Each path below is one point turned by a fixed rotation once a step. After each direction that follows a path, write how fast that rotation turns it, in degrees per step (0 if it stays still).
Each turn is a multiple of 5 degrees from 10 to 175, or 0.
Each row of a path follows its step; steps can be skipped.
Rotation 1:
step 8: [ 1.08,  1.56,  0.05,  0.21, -0.20, -1.11,  0.76, -0.50,  0.26,  0.06,
 -0.57, -0.46, -0.50, -1.21,  0.38,  0.33, -1.60,  1.57, -0.56, -1.13,
 -1.29,  0.43,  1.31, -0.03, -1.51, -0.61,  1.97, -0.33,  0.03, -0.72,
 -3.27,  1.00,  0.73,  1.57, -0.90, -0.22, -1.92, -1.55,  1.20,  1.10,
 -1.29,  0.41,  0.83, -0.03,  0.30,  0.27,  1.20, -1.28,  2.68,  1.79,
 -1.60, -0.06, -1.47,  0.47, -0.61,  1.45,  0.43, -2.63,  0.55, -0.68,
 -1.11,  1.06, -1.58,  0.73,  0.38, -0.19,  0.22, -0.81]
step 9: [-2.94, -0.89,  0.18, -2.28, -1.63,  2.18, -2.15, -0.50, -0.29, -0.07,
  0.12,  1.94, -0.74,  0.38,  0.51, -0.73, -0.95, -0.84, -0.23, -1.02,
 -1.80,  0.60,  0.11,  1.04,  0.46, -0.54,  0.93, -2.67, -0.03, -0.50,
  0.36, -1.13, -1.10,  0.01,  0.75, -0.17, -0.25, -0.15,  1.44, -1.25,
  0.05, -1.66, -1.41,  0.51, -2.22, -1.43, -0.44,  0.58,  0.90,  0.41,
 -0.10,  0.12,  0.74,  1.86,  0.10,  1.85,  0.67,  1.25,  1.02, -0.55,
  0.09,  0.26, -1.43, -0.80, -0.77,  0.55,  0.93,  2.00]
step 13: [ 1.25,  1.09,  0.22,  0.13, -1.44,  0.01,  1.57, -0.21,  1.34, -1.16,
 -0.39,  0.39, -1.21, -0.06,  1.81, -0.44, -1.88,  0.24, -2.51,  2.43,
 -1.02, -0.13,  0.78, -2.04, -1.32, -0.21,  0.30, -0.89,  1.20, -0.37,
 -1.89,  1.81,  0.64, -0.63, -0.89, -0.33,  0.16, -1.45, -0.97,  0.90,
  1.68, -1.12, -0.19, -0.07, -1.32,  0.64, -0.26,  2.03,  0.01,  0.21,
 -0.98,  1.23,  0.37, -0.32,  0.07,  0.51,  0.01, -1.04,  0.36, -0.31,
 -1.18, -1.29, -0.56, -1.07, -0.22, -0.28,  1.17,  3.53]
step 15: [-0.09, -1.30, -0.28,  2.38, -0.40,  1.12, -0.47, -0.65, -0.73,  0.68,
 -0.88, -0.83, -1.17,  1.81,  1.04, -0.44,  0.41, -1.91, -0.78, -0.36,
 -2.74, -1.14,  0.92,  1.10,  1.23, -0.27, -0.34, -2.61,  1.48, -0.03,
 -1.00,  1.52,  0.75,  0.50,  0.18,  1.02,  0.30,  0.05, -1.17, -0.98,
 -0.50,  0.80, -1.12,  1.03, -0.57, -0.73,  0.02,  0.18,  0.15, -0.17,
  0.56, -0.43,  0.24, -0.93, -0.61, -0.88,  2.00, -0.71, -1.67,  0.58,
  0.88,  1.91,  1.34, -2.83,  0.36,  0.64, -0.86, -2.46]
step 18: [ 2.60,  1.88, -1.05,  0.67, -1.46, -0.17, -0.94,  0.02,  0.83, -2.11,
  1.25,  1.79,  1.66,  0.64,  1.18, -2.09,  0.90, -0.44,  0.07,  0.92,
 -0.84,  1.54, -0.72,  1.23, -1.80,  0.77,  0.93,  0.19,  0.47, -0.16,
  0.85,  1.06, -0.16,  0.38, -1.31, -1.52,  1.94, -0.97, -0.16, -1.58,
  0.65,  0.91, -0.56,  0.93, -1.75,  0.58,  0.66, -0.43, -0.43, -0.91,
  0.37,  1.47, -0.23, -0.84, -0.10, -0.51, -0.88,  1.64,  0.75, -1.13,
  0.02,  0.56,  0.73, -1.14, -0.09,  2.78,  0.95,  1.37]
step 19: [ 1.51, -0.54,  0.86,  0.42,  1.80, -0.62,  2.41,  0.58, -1.26,  0.77,
  0.88,  0.02, -0.69,  0.10, -0.61,  0.38, -0.29, -1.54, -1.72, -0.11,
 -2.01, -0.29,  1.51, -1.44, -0.82, -0.46, -1.46,  0.01,  1.00,  0.27,
  0.53, -0.22, -2.02,  0.27,  0.45,  0.39,  0.05, -2.58,  2.34,  1.85,
 -1.29,  1.99,  0.03, -0.65,  0.81,  1.11, -0.91, -1.00,  0.53,  2.54,
 -0.19,  1.85, -1.36,  0.93,  0.23,  0.83,  0.76,  0.19, -0.37, -0.34,
 -0.91,  0.82,  1.63, -0.22, -1.59,  0.98,  0.19, -0.29]
step 20: [-1.57,  0.78, -0.94, -0.17,  0.21, -0.51, -2.09,  3.68, -0.06,  1.55,
 -2.00, -0.59, -2.27,  0.71, -0.83, -0.03,  0.31, -1.19, -0.35,  0.21,
 -1.13, -0.33,  2.25,  1.11,  0.67,  0.30, -0.75,  0.28,  0.17, -0.12,
 -0.74,  0.50,  1.13, -1.07, -1.03, -0.48, -1.52, -0.60, -1.11, -0.24,
 -0.03, -0.25, -0.51, -0.21, -1.60, -1.13,  0.95, -0.12,  0.68, -1.10,
  0.60,  0.55,  0.71,  0.54, -1.47,  0.90,  1.88,  1.41,  1.93,  0.59,
  0.69,  0.58, -1.71, -0.18, -1.04,  1.14,  1.85, -1.71]
step 21: [-0.15,  0.54,  0.06,  0.33, -0.65, -0.96,  1.67, -2.74,  1.45, -0.04,
  0.38,  1.24,  0.03,  0.28,  1.54,  0.07, -0.55, -1.59,  0.09,  0.90,
 -1.65, -1.06, -0.09,  0.43,  2.07,  0.28, -1.15,  0.64,  0.86,  1.09,
 -1.24,  1.93,  0.10,  0.17,  0.99,  0.30, -1.34, -0.41, -0.49, -0.82,
  2.13,  0.46,  0.44,  0.40, -0.35,  0.00, -0.24,  2.88, -2.03,  1.38,
 -0.03, -0.91,  2.72,  1.02,  0.56,  0.57, -1.21, -0.59,  0.81, -0.13,
  1.94, -1.63,  0.76,  0.83, -1.28, -0.54,  1.64,  0.30]
Speeds:
[ 0.16, -0.21,  0.57, -0.24,  0.16, -0.30, -0.33,  0.08, -0.30, -0.07,
  0.30, -0.02, -0.44, -0.03, -0.66,  0.07, -0.45, -0.35, -0.18, -0.09,
 -0.10, -0.03, -0.14, -0.01,  0.23,  0.82,  0.09, -0.44,  0.08,  0.32,
 -0.60, -0.31, -0.49, -0.13, -0.19,  0.01,  0.03, -0.17,  0.00, -0.43,
  0.00,  0.03,  0.13, -0.15,  0.11, -0.15,  0.07, -0.11,  0.26, -0.17,
  0.11,  0.09,  0.43,  0.04, -0.48, -0.12,  0.40, -0.07, -0.12, -0.41,
 -0.03,  0.28,  0.21, -0.12, -0.16,  0.08,  0.10,  0.24]
70
[ 0.22, -0.16, -0.18, -0.21,  0.17, -0.06,  0.80, -0.65, -0.13, -0.13,
  0.13, -0.07,  0.09, -0.19,  0.26,  0.47, -0.10, -0.16, -0.11, -0.10,
  0.10,  0.16,  0.03,  0.01,  0.03,  0.28,  0.28, -0.26,  0.53,  0.20,
  0.15,  0.49,  0.10, -0.14,  0.10, -0.10, -0.05, -0.26, -0.33, -0.19,
  0.43,  0.33, -0.17, -0.11, -0.50,  0.07,  0.45, -0.47, -0.39, -0.52,
  0.08, -0.43, -0.04, -0.08,  0.18, -0.08,  0.21,  0.00,  0.42,  0.25,
 -0.21, -0.16,  0.42, -0.10,  0.24,  0.13,  0.09,  0.20]
130
[-0.25,  0.00,  0.14,  0.12,  0.14, -0.06, -0.18, -0.11,  0.27,  0.29,
 -0.30,  0.06, -0.36, -0.14,  0.15,  0.01,  0.21,  0.01, -0.04,  0.01,
 -0.41,  0.32,  0.07,  0.16,  0.25, -0.55, -0.18,  0.05,  0.57,  0.56,
  0.55, -0.23, -0.11, -0.21, -0.68, -0.06,  0.11, -0.07, -0.25, -0.59,
  0.25,  0.06,  0.50, -0.04, -0.04,  0.12, -0.39, -0.41,  0.16,  0.27,
  0.15, -0.12, -0.34,  0.00,  0.41,  0.09,  0.54, -0.19, -0.13, -0.13,
  0.18,  0.30, -0.15,  0.25,  0.00, -0.35,  0.11,  0.28]
70
[-0.13, -0.09, -0.44, -0.14, -0.07,  0.09, -0.14, -0.29, -0.30,  0.14,
  0.32,  0.16,  0.06,  0.15,  0.17, -0.40,  0.46,  0.55, -0.02, -0.45,
 -0.25,  0.48,  0.00,  0.07, -0.26,  0.27,  0.37, -0.47,  0.00,  0.25,
 -0.31,  0.22,  0.54,  0.12, -0.18,  0.22, -0.18, -0.01,  0.28, -0.27,
 -0.37, -0.15, -0.04, -0.35,  0.46,  0.00, -0.24,  0.33, -0.11, -0.50,
  0.22, -0.15, -0.25,  0.27, -0.05,  0.20,  0.06, -0.57, -0.17,  0.00,
  0.09,  0.04,  0.25, -0.19, -0.07, -0.55, -0.28, -0.03]
45
[-0.53, -0.25,  0.18, -0.09,  0.18, -0.63, -0.06, -0.33,  0.05, -0.01,
  0.06, -0.11,  0.43, -0.01,  0.14, -0.06, -0.05, -0.23,  0.16, -0.09,
 -0.40,  0.03,  0.00,  0.03,  0.22,  0.06,  0.26,  0.53, -0.32,  0.02,
 -0.42, -0.60,  0.39,  0.31,  0.23,  0.38, -0.01,  0.22, -0.15,  0.26,
  0.21, -0.25,  0.09,  0.13, -0.36,  0.39, -0.07, -0.08,  0.60, -0.07,
  0.15,  0.11,  0.05,  0.03,  0.20,  0.22, -0.01, -0.09,  0.48,  0.54,
 -0.33,  0.34,  0.06, -0.31, -0.04, -0.20, -0.07,  0.55]
25
[-0.57, -0.17,  0.31, -0.07, -0.29,  0.02,  0.37,  0.39, -0.28, -0.42,
 -0.45, -0.16,  0.11,  0.09, -0.14,  0.23, -0.13, -0.08,  0.24, -0.39,
 -0.88,  0.11, -0.06,  0.37, -0.56,  0.10, -0.40, -0.09, -0.19,  0.02,
  0.03,  0.47, -0.27, -0.35, -0.24,  0.10, -0.05, -0.14, -0.14, -0.10,
 -0.24, -0.02, -0.41,  0.11,  0.13,  0.08,  0.44,  0.02,  0.20,  0.19,
  0.49,  0.33,  0.14,  0.07,  0.35, -0.17, -0.21, -0.37,  0.12,  0.01,
 -0.18, -0.34, -0.10,  0.23,  0.13, -0.10,  0.01, -0.01]
65
